In the data rows, the value 50 means zero.
The table, row by row:
{49, 56, 48, 53, 39, 66, 51, 55, 34, 50, 50, 68, 61, 48, 59, 56}
{48, 57, 42, 58, 38, 41, 55, 46, 45, 39, 57, 66, 56, 49, 49, 39}
{51, 47, 70, 44, 77, 44, 38, 54, 53, 66, 40, 27, 21, 60, 51, 59}
{63, 39, 40, 47, 50, 64, 63, 50, 67, 60, 53, 55, 69, 49, 47, 55}
{55, 49, 37, 54, 39, 53, 62, 47, 54, 46, 56, 66, 67, 48, 49, 45}
{42, 60, 45, 41, 55, 40, 40, 52, 43, 42, 37, 58, 42, 60, 64, 45}
{39, 66, 47, 53, 32, 47, 47, 55, 23, 37, 52, 69, 48, 49, 66, 39}
{39, 69, 58, 66, 39, 37, 42, 51, 19, 35, 57, 62, 38, 49, 49, 45}
{51, 40, 56, 39, 59, 57, 46, 53, 59, 62, 44, 29, 44, 47, 53, 54}
{53, 53, 53, 58, 51, 48, 49, 47, 47, 49, 53, 54, 52, 51, 42, 56}
{48, 53, 48, 44, 57, 44, 46, 50, 53, 49, 42, 52, 46, 57, 57, 50}
{54, 40, 59, 46, 61, 60, 46, 53, 58, 62, 48, 29, 48, 45, 42, 64}
{58, 45, 48, 34, 76, 56, 44, 49, 69, 62, 31, 47, 55, 64, 51, 67}
{56, 41, 40, 60, 15, 74, 72, 54, 48, 49, 72, 59, 79, 28, 48, 42}
{47, 45, 54, 41, 53, 55, 44, 54, 51, 54, 43, 36, 43, 49, 58, 50}
{47, 48, 37, 47, 43, 42, 55, 43, 62, 39, 51, 51, 59, 45, 44, 39}
{61, 41, 52, 38, 66, 73, 50, 55, 62, 69, 38, 48, 60, 58, 55, 72}
{53, 52, 38, 53, 40, 49, 58, 47, 53, 44, 55, 66, 64, 50, 50, 44}
{43, 50, 59, 46, 42, 60, 44, 60, 35, 53, 48, 39, 40, 44, 64, 47}
{61, 40, 52, 75, 50, 32, 66, 37, 69, 50, 76, 42, 51, 43, 14, 46}
{43, 49, 64, 56, 43, 50, 45, 56, 36, 51, 57, 34, 33, 41, 51, 46}
{42, 59, 60, 54, 41, 55, 44, 62, 22, 50, 50, 55, 36, 50, 68, 49}
{40, 56, 45, 44, 51, 32, 43, 44, 53, 36, 45, 44, 43, 51, 49, 38}
{42, 61, 39, 51, 39, 39, 47, 43, 47, 29, 50, 61, 61, 45, 44, 41}
{64, 34, 43, 22, 80, 68, 50, 52, 83, 75, 26, 41, 58, 64, 62, 67}
{49, 57, 65, 71, 50, 39, 46, 48, 33, 47, 62, 47, 34, 48, 35, 53}
{46, 50, 38, 36, 57, 39, 47, 42, 68, 41, 38, 46, 54, 53, 50, 41}
{55, 53, 38, 54, 51, 42, 54, 40, 61, 41, 51, 65, 66, 53, 37, 52}
{51, 50, 46, 48, 56, 43, 51, 48, 57, 49, 47, 53, 49, 55, 50, 48}
{50, 51, 57, 63, 36, 53, 56, 54, 36, 50, 63, 53, 47, 44, 50, 48}
{55, 42, 73, 62, 63, 47, 47, 53, 50, 67, 58, 27, 26, 50, 40, 58}
Each row is made from 2 hidden switches, each on (1) or off (0), listed from the one that spreads the rows most. The rows also spread widely along 4 other directions, which tell nothing about the switches. Each one is on in under half of the rows of the table.
Rows drawn again from the table, each followed by whether each switch is on (1) or off (0), in that order:
{49, 56, 48, 53, 39, 66, 51, 55, 34, 50, 50, 68, 61, 48, 59, 56} 0 1
{46, 50, 38, 36, 57, 39, 47, 42, 68, 41, 38, 46, 54, 53, 50, 41} 1 0
{47, 48, 37, 47, 43, 42, 55, 43, 62, 39, 51, 51, 59, 45, 44, 39} 1 0
{48, 57, 42, 58, 38, 41, 55, 46, 45, 39, 57, 66, 56, 49, 49, 39} 0 0
{53, 52, 38, 53, 40, 49, 58, 47, 53, 44, 55, 66, 64, 50, 50, 44} 0 0
{47, 45, 54, 41, 53, 55, 44, 54, 51, 54, 43, 36, 43, 49, 58, 50} 1 0
{39, 69, 58, 66, 39, 37, 42, 51, 19, 35, 57, 62, 38, 49, 49, 45} 0 1
{48, 53, 48, 44, 57, 44, 46, 50, 53, 49, 42, 52, 46, 57, 57, 50} 0 0
{64, 34, 43, 22, 80, 68, 50, 52, 83, 75, 26, 41, 58, 64, 62, 67} 0 0
{55, 53, 38, 54, 51, 42, 54, 40, 61, 41, 51, 65, 66, 53, 37, 52} 0 1
{40, 56, 45, 44, 51, 32, 43, 44, 53, 36, 45, 44, 43, 51, 49, 38} 1 0
{53, 53, 53, 58, 51, 48, 49, 47, 47, 49, 53, 54, 52, 51, 42, 56} 0 1
{55, 49, 37, 54, 39, 53, 62, 47, 54, 46, 56, 66, 67, 48, 49, 45} 0 0
{55, 42, 73, 62, 63, 47, 47, 53, 50, 67, 58, 27, 26, 50, 40, 58} 0 0
{61, 41, 52, 38, 66, 73, 50, 55, 62, 69, 38, 48, 60, 58, 55, 72} 0 1
{61, 40, 52, 75, 50, 32, 66, 37, 69, 50, 76, 42, 51, 43, 14, 46} 0 0
{39, 66, 47, 53, 32, 47, 47, 55, 23, 37, 52, 69, 48, 49, 66, 39} 0 0
{58, 45, 48, 34, 76, 56, 44, 49, 69, 62, 31, 47, 55, 64, 51, 67} 0 1
{63, 39, 40, 47, 50, 64, 63, 50, 67, 60, 53, 55, 69, 49, 47, 55} 0 0
{54, 40, 59, 46, 61, 60, 46, 53, 58, 62, 48, 29, 48, 45, 42, 64} 1 1
{42, 60, 45, 41, 55, 40, 40, 52, 43, 42, 37, 58, 42, 60, 64, 45} 0 0
{51, 40, 56, 39, 59, 57, 46, 53, 59, 62, 44, 29, 44, 47, 53, 54} 1 0
{56, 41, 40, 60, 15, 74, 72, 54, 48, 49, 72, 59, 79, 28, 48, 42} 1 0
{51, 47, 70, 44, 77, 44, 38, 54, 53, 66, 40, 27, 21, 60, 51, 59} 0 0
